[[129 129 129 130 129 129 128 129]
 [126 124 132 107 155 122 137 124]
 [129 124 131 125 130 130 127 131]
 [129 131 130 130 133 128 129 130]
 [128 132 130 132 132 127 128 129]
 [128 125 132 122 137 128 129 130]
 [127 127 129 128 130 127 127 129]
 [129 131 130 131 131 128 128 130]
 [135 131 122 141 100 138 132 128]
 [128 132 130 132 133 127 128 130]
 [127 131 129 132 129 127 126 129]
 [128 131 130 131 132 128 128 130]] gives 124

[[148 111 118 130 121 122 131]
 [148 112 117 130 123 120 133]
 [108 145 139 126 136 135 122]
 [148 112 116 131 121 121 132]
 [147 111 118 131 122 121 133]
 [148 110 117 130 120 122 133]
 [131 118 136 137 130 152 123]
 [132 117 137 138 127 152 124]
 [123 139 118 120 127 104 132]
 [133 117 138 137 130 152 126]] gives 133

[[152 118 117 101 140 120]
 [139 127 127 117 124 126]
 [138 124 126 115 126 127]
 [140 117 118 110 143 123]
 [137 127 121 125 145 120]
 [146 122 122 108 132 124]
 [143 132 123 124 141 118]
 [125 124 124 128 138 127]
 [148 133 124 120 135 119]
 [140 134 128 126 128 123]
 [156 132 120 115 142 115]
 [132 120 121 120 142 124]] gives 126

[[127 130 128 129 130 130 129 130]
 [132 126 137 130 128 125 132 123]
 [130 101 128 126 117 137 130 123]
 [118 133 123 126 130 131 128 133]
 [128 128 130 128 128 128 129 127]
 [123 131 126 127 129 130 129 131]] gives 123

[[115 129 121 116 116 113 116]
 [120 115 125 119 105 124 137]
 [104 133 114 106 138 152 139]
 [104 126 142 138 129 117 112]
 [134 132 128 122 115 111 120]
 [131 132 127 115 140 104 122]
 [113 138 142 123 146 150 138]
 [149 123 121 107 148 116 111]
 [151 117 117 130 143 114 111]
 [154 115 113 137 106 104 116]] gives 137

[[126 129 125 119 134 138 122 131]
 [132 119 128 131 130 131 135 123]
 [131 116 129 121 131 131 132 119]
 [123 134 136 131 133 126 112 132]
 [125 126 124 123 125 141 121 129]
 [119 132 135 136 128 119 124 121]
 [119 131 133 122 138 128 105 125]
 [127 136 128 122 127 136 124 124]
 [128 121 117 120 135 130 125 134]
 [124 133 121 118 125 137 124 133]] gives 123

[[122 126 135 130 141 145 127 136]
 [141 133 141 127 116 132 136 135]
 [131 123 127 120 106 127 135 128]
 [135 125 115 128 112 119 136 126]
 [138 138 119 139 116 123 136 130]
 [121 130 144 121 137 125 116 123]
 [132 124 147 120 139 123 124 126]] gives 135

[[129 125 125 126 129 130 127 126 129]
 [116 126 125 127 114 134 126 129 122]
 [109 133 132 132 102 129 129 127 122]
 [137 134 135 132 139 120 131 130 131]
 [131 126 126 126 133 130 127 129 128]] gives 122

[[127 128 108 125 141 130 140 123 130]
 [120 136 102 116 139 137 135 118 126]
 [122 133 128 135 129 121 120 125 136]
 [132 137 120 112 133 123 124 122 137]
 [129 124 117 118 119 134 146 127 113]
 [142 137 119 121 131 112 128 115 135]
 [123 131 128 127 110 115 131 128 129]
 [142 127 123 123 148 140 127 121 123]
 [123 113 143 156 110 121 137 139 120]
 [112 121 140 138 127 140 123 143 129]
 [122 115 127 136 125 139 144 138 117]
 [115 144 115 107 120 131 121 120 128]] gives 126
---
((115, 123, 150, 126, 115, 131, 127), (132, 134, 137, 133, 127, 143, 131), (128, 132, 113, 152, 119, 151, 122))
131
((118, 135, 113, 118), (154, 105, 121, 115))
115
((140, 122, 157, 111), (123, 106, 128, 110))
110
((126, 125, 132, 116, 102), (113, 134, 135, 117, 111))
111
((137, 115, 135, 116), (144, 99, 147, 127))
127
((128, 124, 132, 152, 121, 137, 134), (131, 133, 143, 134, 123, 132, 141))
141
((128, 133, 131, 139), (102, 143, 131, 122))
122
---
(133, 149, 140, 104, 119): 140
((145, 139, 109, 124, 144, 134, 119), (110, 158, 128, 108, 133, 119, 114)): 109
(110, 104, 100, 121): 100
(146, 144, 138, 130, 141, 155): 138
((136, 118, 126, 129), (114, 131, 128, 98), (137, 112, 138, 128)): 126
((118, 138, 148, 139, 126), (146, 137, 120, 122, 157), (123, 149, 130, 129, 117)): 148
(127, 116, 150, 156, 132, 122): 150
((127, 130, 99, 131, 122, 137), (116, 134, 155, 150, 141, 116), (142, 149, 150, 133, 128, 119)): 99
(105, 124, 149, 147, 124, 126): 149
(122, 124, 118, 107, 125): 118
---
[[120 123 120 121 129 131]
 [129 123 125  99 115 120]
 [120 121 120 116 112 115]] -> 120

[[116 125 133 131 117 128]
 [110 114 138 131 126 148]
 [110 123 104 125 103 125]] -> 116

[[149 154 129 136 119 128 133]
 [128 108 131 122 133 125 109]
 [109 103 128 118 128 126 117]] -> 149

[[151 130 121 130 118 128 124]
 [137 138 116 112 125 134 128]
 [132 140 121 114 134 128 132]] -> 151

[[140 105 125 117 125 134 123]
 [140 106 124 116 126 134 127]
 [140 106 123 116 126 134 127]] -> 140

[[127 127 128 126 128]
 [151 144 129 120 154]
 [125 131 138 126 129]] -> 127

[[105 141 144 105 106]
 [106 129 143 107 113]
 [156 110 114 147 145]] -> 105

[[127 141 118 113 111 145]
 [137 154 149 106 120 147]
 [128 126 119 137 151 121]] -> 127

[[110 149 119 119 112]
 [105 150 111 106 111]
 [154 121 144 145 134]] -> 110

[[128 110 126 146]
 [103 157 115 111]
 [146 150 114 135]] -> 128
---
array([150, 136, 136, 139, 127]) value 139
array([149, 100, 158, 157]) value 158
array([116, 107, 105, 142]) value 105
array([138, 145, 134, 154, 138, 144]) value 138
array([135, 103, 132, 100]) value 132
array([157, 103, 148, 102]) value 148
---
Q: [[112, 111, 118, 121, 109, 141], [112, 120, 113, 121, 125, 147], [101, 120, 145, 118, 103, 127]]
A: 112, 127
Q: [130, 105, 108, 141, 123, 127]
A: 130, 127
Q: [116, 156, 152, 145, 132]
A: 116, 132
Q: [149, 122, 147, 150, 115, 137]
A: 149, 137
Q: [110, 134, 124, 105]
A: 110, 105
Q: [[113, 153, 128, 124, 142], [145, 133, 111, 137, 115]]
A: 113, 115
Q: [138, 115, 123, 120, 157]
A: 138, 157
---
[119 121 112  99 146] | 112, 146
[109 103 123 135 115 118 133] | 135, 135
[120 142 150 129 104] | 150, 150
[135 138 148 116 157 131 138] | 116, 157
[156 108 141 144 125] | 141, 156
[145 142 155 135 127 149 143] | 135, 155
---
[[131 107 124 139 120]
 [132 104 125 139 118]]: 124

[[120 138 118 142]
 [102 115 113 102]
 [102 133 101 139]]: 113

[[154 147 146 140]
 [119 105 151 113]]: 146

[[100 133 134 122 114 131 124]
 [120 129 134 122 120 131 124]
 [108 129 134 122 115 131 124]]: 134

[[105 126 113 114]
 [143 105 149 121]
 [153 113 129 127]]: 149

[[118 124 135 117 152 129]
 [141 136 118 139 103 135]
 [140 129 107 123 114 140]]: 118

[[137 125 150 116 138 112 138]
 [117 151 135 145 134 123 121]]: 150

[[126 130 130 122 139 120 142]
 [122 130 146 138 133 138 150]
 [124 128 138 128 132 128 130]]: 146

[[153 147 153 109 134 144]
 [148 147 124 121 151 114]
 [114 113 123 102 109 104]]: 124
---
[[128 149 151 107 152]
 [129 133 144 139 135]] Out: 144

[149 131 137 122 108] Out: 137

[128 140 151 110 120] Out: 151

[154 140 121 125  99] Out: 121

[[103 118 127 120 113]
 [146 131 137 139 141]] Out: 137

[147 123 155 137 116] Out: 155

[128 136 140 152 132] Out: 140

[[134 143 114 120 136]
 [131 143 106 121 126]] Out: 106

[[126 110 145 120 112]
 [124 108 144 136  99]
 [103 124 119 124 119]] Out: 119
---
[[146 134 114 147 111 136]
 [124 142 149 149 133 143]
 [106 124 133 115 145 127]] yields 111

[[116 146 126 113 130 126]
 [134 119 139 146 132 153]
 [114 157 118 118 125 119]] yields 130

[[103 135 119 125 133 103]
 [114 138 118 115 135 102]
 [104 139 115 114 140 113]] yields 133

[[133 136 128 141 149 140]
 [145 134 128 142 143 128]
 [128 137 136 140 152 151]] yields 149

[[128 130 107 115 123 154]
 [128 130 107 115 122 154]
 [135 151 107 111 135 154]] yields 123

[[130 149 119 130 119 115]
 [122 128 139 105 147 141]
 [137 134 123 138 114 117]] yields 119

[[122 124 123 114  99 107]
 [134 132 132 136 151 143]
 [145 138 131 116 140 128]] yields 99

[[133 127 136 128 131 121]
 [149 126 135 129 140 123]
 [152 128 121 125 137 134]] yields 131

[[106 152 149 137 140 126]
 [132 121 129 130 127 122]
 [135 120 118 123 120 137]] yields 140
---
Q:
[[145 144 134 117 134 108 142]
 [143 143 134 111 134 113 136]
 [144 143 135 118 133 105 143]]
A: 143

Q:
[[133 113 104 135 134]
 [127 154 130 144 117]
 [128 137 114 154 120]]
A: 120

Q:
[[121 127 136 125 131 132 124]
 [109 145 146 141 118 146 109]
 [101 137 153 151 106 156 100]]
A: 100

Q:
[[133 148 146 111 151 102 120]
 [145 142 131 144 112 141 150]
 [146 149 148 111 153  99 128]]
A: 128

Q:
[[148 124 134 113]
 [135 147 107 152]
 [106 131  99 152]]
A: 152

Q:
[[132 113 119 119 150 139 134]
 [135 115 123 120 143 145 134]
 [130 135 137 122 128 149 123]]
A: 123
